(in the rows, 128 means zero)
One turn moves each row of this set onto another row. After a few examples, where does it send each row asked below?
j_414: [112 156 156 177 132 134 174 106 104 102 130 130 135  87 133  92 152 116
 134 139 136 119 155 118 109 126 148 110 167 128 143 148]
j_571: [124 107 188 170 115 132 173 131 110  89 116 129 122 138  95 140 132 133
 101 119 152 113 120 150 102 112 135 130 128 122  99 131]
j_473: [127  99 150 173 104 115 173 128 116  88  84 127 127 132 109 151 118 121
 105 139 146 114 104 138 121 120 147 128 133 101  95 127]
j_492: [123 118 133 124 131  98 144 101 123 102 108 149  99 134 156 113 137 100
 134 109 146 145 103 122 107 137 154 119 108  92 152 108]
j_756: [132 132 127 130 142 147  85 106 133 116 108  98 126 142 122 143 141 121
 140 117 146 109 118 152 137  93  95 115 132 125 123 139]
j_436: [109 136 157 156 125 125 185 128 109 101  90 131 120 124 111 148 125 145
 103 118 147 126 103 153 123 114 160 144 165 133 112 121]
j_161: [129 120 152 117 131 155  91 131 127 133 105 111 120 147 120 130 154 146
 135 123 165 117 122 139 116 102 120 132 135 140 111 147]
j_113: [119 125 153 150 148 113 183 102 117 110 134 119 112 120 135 107 130  98
 151 103 157 154 115 126  86 148 130 117 115 101 154 113]
j_275: [126 131 132 141 121 159  74 120 139 117 120 123 115 133 109 132 136 145
 132 104 157 129 115 159 127 101 121 112 129 132 124 141]
j_89: [116 118 119 141 136 140 130 125 148 116 154 153 130 160 117 104 138 130
 162 141 128  92  98 137 146 151 124 119 119  87 129 136]
j_452: [117 157 139 169 139 129 115 102 159 111 138 169 166 129 107 134 103 127
 113 164 121 131 138 128 138 101 113 101 131 114 131 127]
j_79: [116 147 159 128 144 115 172 113 109 119 114 148  89 147 160 122 143 116
 119 116 130 155  90 134 109 147 149 129 126 112 144 110]
j_126: [108 155 139 190 140 136 160 109 111  99 164 141 126 110 126  87 152 113
 122 152 149 114 153 142 103 120 149 131 155 147 120 145]
j_223: [117 142 118 196 142 148 152 125 114  97 119 138 123 109 150  95 172 102
 128 158 152 122 137 148 120 129 142 124 168 141 116 152]
j_968: [135 109 155 165 112 129 174 134 126  97  80 131 127 130 107 149 148 135
 102 122 158 131 118 149 135  94 141 119 161 105 109 133]
j_565: [120 132 137 150 142 118 134 108 116 101 120 139  92 129 155 104 123  97
 125 135 137 171 101 111  88 122 146 117 114 107 150  94]
j_709: [127 133 155 140 133 119 158  98 118 101 149 145  88 137 136  99 124 103
 126 120 142 144 115 123  71 141 138 121  96 112 146 120]
j_671: [106 103 174 163 110 129 175 116  95 104 108 105 140 115 109 135 151 113
  94 106 150 128 125 141 123 115 138 137 125 118 124 141]
j_639: [129 126 111 125 156 129 119 135 129 124 133 130 141 147 119 114 113 119
 161 144 134  80 111 122 142 145 114 119 122  86 137 142]
j_822: [132 148 133 140 136 126 111 105 142 112 143 158 160 121 117 130  99 110
 119 160 125 131 144 127 145  81 110 127 149 140 134 120]
j_13: [129 123 115 121 130 138 147 127 143 126 138 156 117 155 113  96 110 104
 165 148 109  96 116 128 149 124 112 125 121  90 128 139]
j_100: [112 161 137 147 154 123 122 113 154 119 133 142 155 113 113 131  99 127
 114 176 141 124 145 115 116  80 115 115 144 132 141 131]
j_483: [101 182 117 169 149 124 182 111 114 121 120 155 118 110 149 114 147 107
 117 143 138 132 137 154 119 136 154 135 158 137 130 145]
j_587: [127 152 127 150 155 146 111 100 141 126 117 137 173 142 100 120 110 125
 123 164 113 129 139 107 139  92 112 116 140 116 132 129]
j_68: [100 150 113 187 160 124 159 118 122 113 126 150 134 108 146  75 146 110
 123 153 156 138 140 135 140 122 154 117 165 131 134 142]
j_654: [108 125 126 121 146 121 151 116 151 136 136 139 121 161 126 109 130 108
 160 160 130  85 112 127 129 136 115 127 105  87 122 142]
j_381: [143 120 142 130 130 150  87 134 120 136 112 129 115 143 119 122 125 127
 150 106 158 124 123 155 142 105 108 126 137 139 102 139]

j_79 turns into j_436
j_639 turns into j_756
j_452 turns into j_89
And these:
j_654 turns into j_161
j_492 turns into j_968
j_223 turns into j_565
j_414 turns into j_113
j_709 turns into j_571
j_13 turns into j_381

